In the data rows, the value 500 means zero.
Here are some points:
{382, 443, 555, 373, 200, 692, 260, 363, 297, 576, 482, 624, 416, 394, 534,
 199, 411, 408, 410, 523, 449}
{438, 799, 475, 567, 583, 811, 185, 328, 323, 303, 727, 275, 595, 507, 602,
 438, 492, 485, 535, 435, 474}
{386, 598, 470, 416, 554, 704, 236, 386, 398, 411, 698, 332, 601, 619, 615,
 375, 555, 481, 621, 623, 330}
{531, 546, 452, 584, 552, 385, 660, 562, 662, 542, 489, 478, 606, 527, 592,
 623, 458, 538, 500, 518, 557}
{525, 569, 465, 639, 658, 435, 598, 569, 616, 433, 554, 457, 626, 537, 520,
 625, 554, 555, 633, 487, 536}
{487, 241, 515, 307, 323, 395, 680, 594, 589, 584, 400, 467, 480, 508, 552,
 442, 652, 448, 477, 708, 301}
{608, 480, 413, 625, 461, 342, 527, 564, 501, 631, 381, 637, 377, 427, 292,
 743, 296, 585, 341, 312, 700}
{596, 573, 430, 665, 753, 332, 761, 694, 675, 517, 500, 424, 632, 547, 492,
 755, 556, 560, 545, 540, 571}
{554, 639, 406, 712, 482, 504, 394, 510, 408, 495, 502, 629, 409, 384, 497,
 594, 237, 554, 391, 362, 727}
{418, 442, 619, 351, 213, 716, 227, 371, 283, 480, 530, 635, 346, 417, 410,
 239, 470, 422, 423, 473, 405}
{501, 511, 484, 510, 592, 379, 688, 583, 744, 502, 557, 410, 630, 510, 607,
 575, 605, 588, 607, 547, 425}
{453, 366, 500, 352, 465, 550, 507, 511, 538, 517, 590, 303, 556, 623, 605,
 508, 652, 466, 618, 681, 313}
{410, 362, 587, 320, 201, 587, 346, 461, 398, 647, 442, 618, 369, 435, 378,
 278, 461, 457, 474, 559, 444}
{553, 271, 505, 487, 415, 206, 817, 647, 603, 610, 299, 656, 451, 434, 299,
 642, 561, 488, 451, 391, 603}
{553, 741, 399, 669, 659, 575, 374, 470, 501, 340, 748, 455, 659, 505, 549,
 643, 403, 546, 496, 421, 558}
{573, 597, 467, 610, 550, 445, 481, 526, 531, 435, 528, 529, 548, 439, 486,
 534, 442, 536, 424, 431, 510}
{592, 448, 459, 500, 448, 396, 518, 449, 461, 572, 388, 682, 378, 434, 432,
 628, 341, 590, 370, 353, 596}
{403, 508, 565, 391, 473, 615, 404, 519, 483, 437, 672, 380, 583, 535, 587,
 331, 601, 435, 633, 648, 321}
{616, 717, 436, 715, 830, 455, 561, 519, 613, 367, 592, 399, 655, 581, 526,
 739, 496, 605, 633, 477, 622}
{629, 552, 444, 698, 526, 498, 424, 502, 383, 461, 416, 656, 372, 426, 308,
 619, 330, 526, 469, 262, 761}
{464, 368, 541, 374, 283, 478, 520, 451, 436, 609, 422, 633, 401, 355, 443,
 373, 480, 475, 417, 448, 445}
{525, 624, 511, 500, 651, 492, 502, 516, 584, 429, 661, 351, 674, 579, 589,
 570, 559, 532, 571, 640, 355}
{575, 497, 418, 611, 649, 276, 746, 691, 708, 469, 519, 414, 691, 587, 613,
 704, 569, 505, 593, 602, 521}
{408, 362, 505, 294, 244, 645, 337, 353, 373, 597, 462, 517, 405, 428, 456,
 275, 530, 451, 499, 568, 416}
{489, 738, 491, 608, 658, 580, 371, 483, 439, 368, 650, 478, 610, 521, 548,
 547, 429, 546, 519, 466, 488}
{490, 341, 503, 445, 422, 478, 507, 507, 480, 606, 387, 581, 362, 476, 371,
 443, 539, 469, 434, 556, 538}
{461, 401, 551, 404, 255, 577, 434, 408, 351, 596, 373, 687, 342, 391, 484,
 356, 377, 474, 404, 464, 564}
{455, 514, 521, 471, 544, 645, 478, 395, 428, 489, 551, 402, 528, 556, 566,
 428, 618, 448, 581, 696, 417}
{463, 493, 477, 508, 577, 418, 651, 620, 674, 516, 532, 375, 587, 654, 640,
 639, 535, 487, 530, 570, 449}
{604, 535, 483, 632, 435, 501, 494, 501, 335, 525, 366, 777, 312, 330, 238,
 602, 295, 580, 350, 280, 757}
{429, 431, 563, 395, 326, 676, 321, 385, 371, 509, 489, 608, 390, 450, 485,
 292, 447, 465, 426, 557, 440}
40 more points follow, each with its number after it:
{448, 683, 513, 523, 570, 615, 366, 437, 443, 375, 704, 399, 661, 531, 628,
 427, 512, 499, 568, 552, 378} 0
{661, 722, 435, 733, 730, 498, 430, 494, 461, 356, 526, 538, 541, 463, 354,
 627, 373, 592, 511, 364, 725} 1
{485, 829, 479, 626, 627, 694, 264, 387, 365, 314, 734, 406, 630, 505, 659,
 521, 364, 526, 555, 472, 557} 2
{560, 337, 544, 455, 448, 269, 656, 614, 609, 576, 327, 612, 401, 529, 457,
 535, 512, 469, 465, 502, 461} 3
{377, 637, 535, 440, 475, 881, 152, 338, 273, 390, 673, 336, 514, 578, 563,
 318, 527, 452, 554, 544, 435} 4
{346, 575, 583, 346, 367, 738, 182, 384, 231, 428, 574, 573, 437, 458, 539,
 223, 421, 428, 452, 536, 334} 5
{378, 433, 612, 318, 518, 542, 674, 486, 603, 500, 585, 326, 660, 626, 645,
 424, 786, 472, 645, 792, 217} 6
{538, 530, 466, 561, 729, 314, 785, 638, 717, 476, 551, 375, 665, 637, 542,
 780, 604, 591, 544, 477, 497} 7
{489, 495, 490, 488, 621, 344, 691, 577, 783, 548, 536, 311, 692, 560, 592,
 550, 665, 512, 616, 643, 435} 8
{460, 225, 524, 309, 314, 390, 700, 552, 588, 620, 392, 539, 454, 542, 548,
 432, 632, 438, 500, 614, 323} 9
{508, 522, 538, 503, 459, 516, 397, 468, 484, 502, 420, 559, 448, 478, 465,
 423, 450, 469, 461, 469, 541} 10
{512, 593, 423, 588, 430, 547, 310, 414, 398, 504, 545, 647, 453, 400, 515,
 478, 270, 566, 368, 373, 585} 11
{481, 157, 574, 289, 320, 339, 715, 515, 545, 649, 266, 570, 365, 518, 471,
 421, 616, 464, 434, 594, 382} 12
{549, 596, 446, 600, 602, 396, 530, 526, 648, 497, 511, 423, 620, 471, 500,
 545, 497, 527, 507, 454, 599} 13
{579, 629, 371, 708, 488, 528, 341, 502, 368, 504, 488, 671, 336, 393, 419,
 618, 178, 541, 309, 241, 750} 14
{599, 766, 452, 684, 711, 555, 394, 497, 454, 359, 680, 450, 621, 545, 611,
 607, 443, 498, 600, 484, 532} 15
{422, 354, 590, 307, 302, 593, 345, 380, 349, 572, 429, 675, 357, 427, 484,
 233, 463, 491, 401, 481, 408} 16
{419, 420, 546, 391, 287, 810, 201, 316, 136, 560, 441, 684, 237, 422, 364,
 247, 424, 488, 393, 500, 513} 17
{414, 516, 557, 346, 515, 668, 429, 475, 436, 456, 701, 348, 615, 662, 695,
 437, 625, 419, 603, 689, 289} 18
{461, 374, 532, 421, 311, 585, 377, 368, 308, 559, 376, 633, 323, 428, 436,
 337, 421, 476, 382, 464, 500} 19
{588, 663, 379, 734, 853, 391, 600, 543, 688, 407, 522, 299, 581, 629, 499,
 826, 523, 629, 530, 471, 615} 20
{593, 574, 481, 603, 447, 595, 336, 385, 348, 462, 466, 664, 355, 367, 343,
 426, 373, 509, 366, 346, 661} 21
{605, 500, 466, 570, 573, 305, 629, 599, 662, 556, 369, 505, 454, 459, 505,
 578, 450, 521, 409, 516, 527} 22
{379, 397, 603, 294, 514, 494, 624, 524, 666, 474, 600, 271, 708, 624, 724,
 358, 781, 449, 632, 819, 139} 23
{575, 673, 395, 636, 558, 488, 393, 437, 493, 491, 620, 620, 553, 400, 449,
 551, 330, 582, 445, 269, 637} 24
{573, 747, 448, 681, 724, 605, 311, 414, 468, 359, 657, 378, 606, 586, 597,
 557, 411, 496, 564, 502, 583} 25
{499, 276, 530, 332, 372, 404, 555, 522, 546, 604, 336, 545, 367, 508, 443,
 427, 568, 483, 465, 575, 391} 26
{431, 494, 540, 428, 261, 705, 251, 402, 274, 492, 503, 624, 376, 413, 417,
 297, 397, 409, 460, 423, 525} 27
{595, 584, 453, 652, 767, 316, 684, 620, 735, 414, 569, 325, 660, 639, 552,
 779, 583, 568, 624, 456, 569} 28
{556, 342, 511, 473, 381, 388, 637, 591, 525, 612, 336, 657, 391, 446, 373,
 546, 459, 482, 463, 408, 618} 29
{451, 242, 521, 343, 355, 446, 670, 500, 496, 689, 359, 560, 362, 504, 494,
 422, 587, 437, 453, 596, 433} 30
{414, 437, 480, 404, 323, 707, 348, 391, 276, 553, 442, 547, 405, 456, 460,
 313, 468, 462, 502, 519, 566} 31
{510, 228, 524, 431, 383, 300, 771, 617, 567, 666, 308, 608, 340, 514, 378,
 642, 533, 509, 475, 481, 526} 32
{401, 308, 569, 299, 442, 426, 690, 534, 660, 577, 487, 430, 577, 626, 588,
 475, 716, 450, 621, 664, 294} 33
{583, 627, 401, 693, 509, 530, 405, 478, 340, 461, 502, 638, 411, 421, 381,
 663, 277, 568, 392, 216, 751} 34
{516, 578, 447, 609, 506, 614, 276, 465, 390, 440, 545, 476, 432, 475, 393,
 497, 382, 501, 483, 413, 618} 35
{512, 806, 475, 636, 731, 569, 352, 486, 447, 299, 691, 446, 662, 555, 587,
 585, 409, 551, 530, 465, 495} 36
{416, 417, 616, 330, 464, 539, 546, 448, 542, 537, 524, 336, 551, 556, 653,
 309, 716, 415, 551, 715, 267} 37
{361, 438, 604, 412, 372, 636, 435, 468, 461, 535, 500, 467, 467, 510, 511,
 305, 563, 449, 491, 587, 412} 38
{539, 423, 479, 498, 348, 505, 395, 422, 375, 530, 424, 730, 308, 392, 346,
 467, 352, 485, 385, 308, 614} 39
Which of these numbered points is nearest to each point below, ignoring the 3 directions in which the first points spread most? Its number follows each.
{580, 559, 424, 553, 413, 464, 375, 443, 427, 554, 484, 741, 428, 331, 369,
 475, 293, 546, 358, 208, 675} > 24
{601, 579, 367, 670, 617, 352, 581, 633, 544, 434, 561, 489, 636, 494, 572,
 657, 441, 502, 524, 477, 615} > 15
{441, 289, 581, 272, 378, 506, 628, 552, 516, 595, 485, 474, 487, 649, 594,
 468, 620, 418, 526, 660, 310} > 18
{360, 541, 521, 482, 474, 593, 436, 520, 504, 446, 603, 399, 662, 551, 624,
 417, 536, 442, 575, 574, 456} > 27
{509, 336, 532, 457, 474, 325, 749, 623, 562, 576, 378, 530, 453, 558, 455,
 686, 530, 510, 485, 458, 496} > 32
{577, 835, 341, 810, 852, 619, 278, 428, 451, 331, 635, 363, 530, 516, 473,
 719, 370, 631, 475, 365, 706} > 20
{346, 310, 567, 261, 288, 584, 449, 485, 420, 596, 489, 459, 439, 549, 527,
 334, 580, 431, 522, 706, 306} > 32
{549, 499, 466, 546, 485, 361, 617, 554, 637, 548, 467, 589, 492, 395, 476,
 555, 467, 563, 474, 373, 550} > 24
{396, 582, 514, 475, 562, 673, 299, 412, 490, 453, 648, 337, 598, 549, 572,
 367, 572, 437, 558, 598, 426} > 8
{388, 464, 530, 367, 308, 689, 237, 414, 284, 542, 513, 564, 339, 429, 545,
 236, 411, 446, 425, 481, 441} > 14
{384, 457, 591, 358, 342, 710, 372, 347, 389, 468, 553, 473, 448, 474, 524,
 307, 582, 482, 543, 543, 402} > 33
{491, 375, 549, 424, 363, 457, 524, 442, 435, 591, 305, 655, 321, 387, 402,
 380, 489, 521, 392, 402, 591} > 37
{676, 702, 385, 712, 744, 448, 587, 506, 541, 376, 611, 389, 639, 532, 602,
 755, 479, 540, 544, 479, 601} > 15
{460, 506, 525, 478, 626, 459, 678, 592, 712, 486, 619, 320, 669, 643, 596,
 598, 663, 485, 697, 663, 416} > 29
{674, 454, 445, 622, 569, 280, 599, 560, 579, 560, 338, 604, 402, 487, 413,
 662, 391, 494, 434, 390, 692} > 25
{421, 552, 602, 443, 486, 645, 438, 425, 464, 426, 552, 404, 531, 575, 601,
 394, 571, 486, 540, 581, 430} > 38
{530, 489, 495, 532, 671, 353, 792, 581, 740, 476, 542, 327, 659, 588, 580,
 699, 678, 582, 647, 533, 454} > 33
{505, 653, 466, 586, 580, 568, 376, 462, 527, 453, 539, 425, 532, 495, 596,
 448, 437, 532, 445, 568, 462} > 22
{507, 516, 533, 484, 367, 584, 395, 417, 408, 515, 496, 601, 399, 398, 456,
 418, 418, 540, 432, 322, 588} > 28
{612, 747, 437, 723, 731, 521, 366, 449, 511, 362, 629, 439, 566, 552, 556,
 597, 392, 512, 555, 476, 593} > 25
{441, 166, 606, 259, 310, 387, 690, 531, 539, 676, 251, 604, 364, 483, 367,
 323, 670, 453, 541, 660, 384} > 1
{557, 737, 416, 690, 725, 624, 277, 421, 419, 368, 641, 364, 525, 569, 459,
 616, 422, 487, 510, 448, 618} > 35
{558, 670, 474, 602, 737, 504, 477, 465, 555, 379, 651, 439, 660, 563, 620,
 576, 482, 606, 521, 446, 505} > 16
{576, 782, 416, 779, 774, 537, 400, 567, 486, 337, 688, 478, 629, 487, 536,
 646, 384, 618, 559, 378, 605} > 0
{410, 654, 462, 498, 568, 739, 353, 415, 387, 384, 637, 316, 617, 566, 588,
 444, 556, 471, 634, 580, 493} > 31
{596, 598, 419, 652, 762, 349, 645, 612, 667, 406, 515, 361, 612, 615, 551,
 737, 555, 584, 567, 500, 511} > 26
{431, 642, 565, 488, 536, 607, 449, 440, 543, 450, 632, 338, 658, 513, 664,
 392, 540, 500, 526, 598, 372} > 23
{314, 588, 510, 464, 354, 760, 224, 415, 323, 432, 638, 470, 576, 481, 591,
 286, 452, 426, 502, 520, 470} > 27
{632, 549, 416, 670, 745, 337, 704, 580, 581, 472, 528, 470, 531, 575, 476,
 818, 492, 573, 454, 389, 588} > 12
{590, 703, 461, 667, 789, 401, 594, 512, 624, 395, 553, 401, 602, 550, 538,
 692, 509, 610, 529, 446, 629} > 37
{507, 686, 467, 566, 585, 598, 512, 459, 473, 370, 723, 368, 684, 539, 663,
 555, 577, 508, 577, 422, 477} > 34
{353, 448, 554, 352, 587, 442, 784, 595, 709, 520, 632, 226, 740, 722, 688,
 591, 782, 484, 659, 693, 256} > 7
{419, 476, 594, 382, 269, 671, 231, 392, 314, 483, 505, 606, 396, 371, 473,
 220, 440, 442, 383, 534, 402} > 23
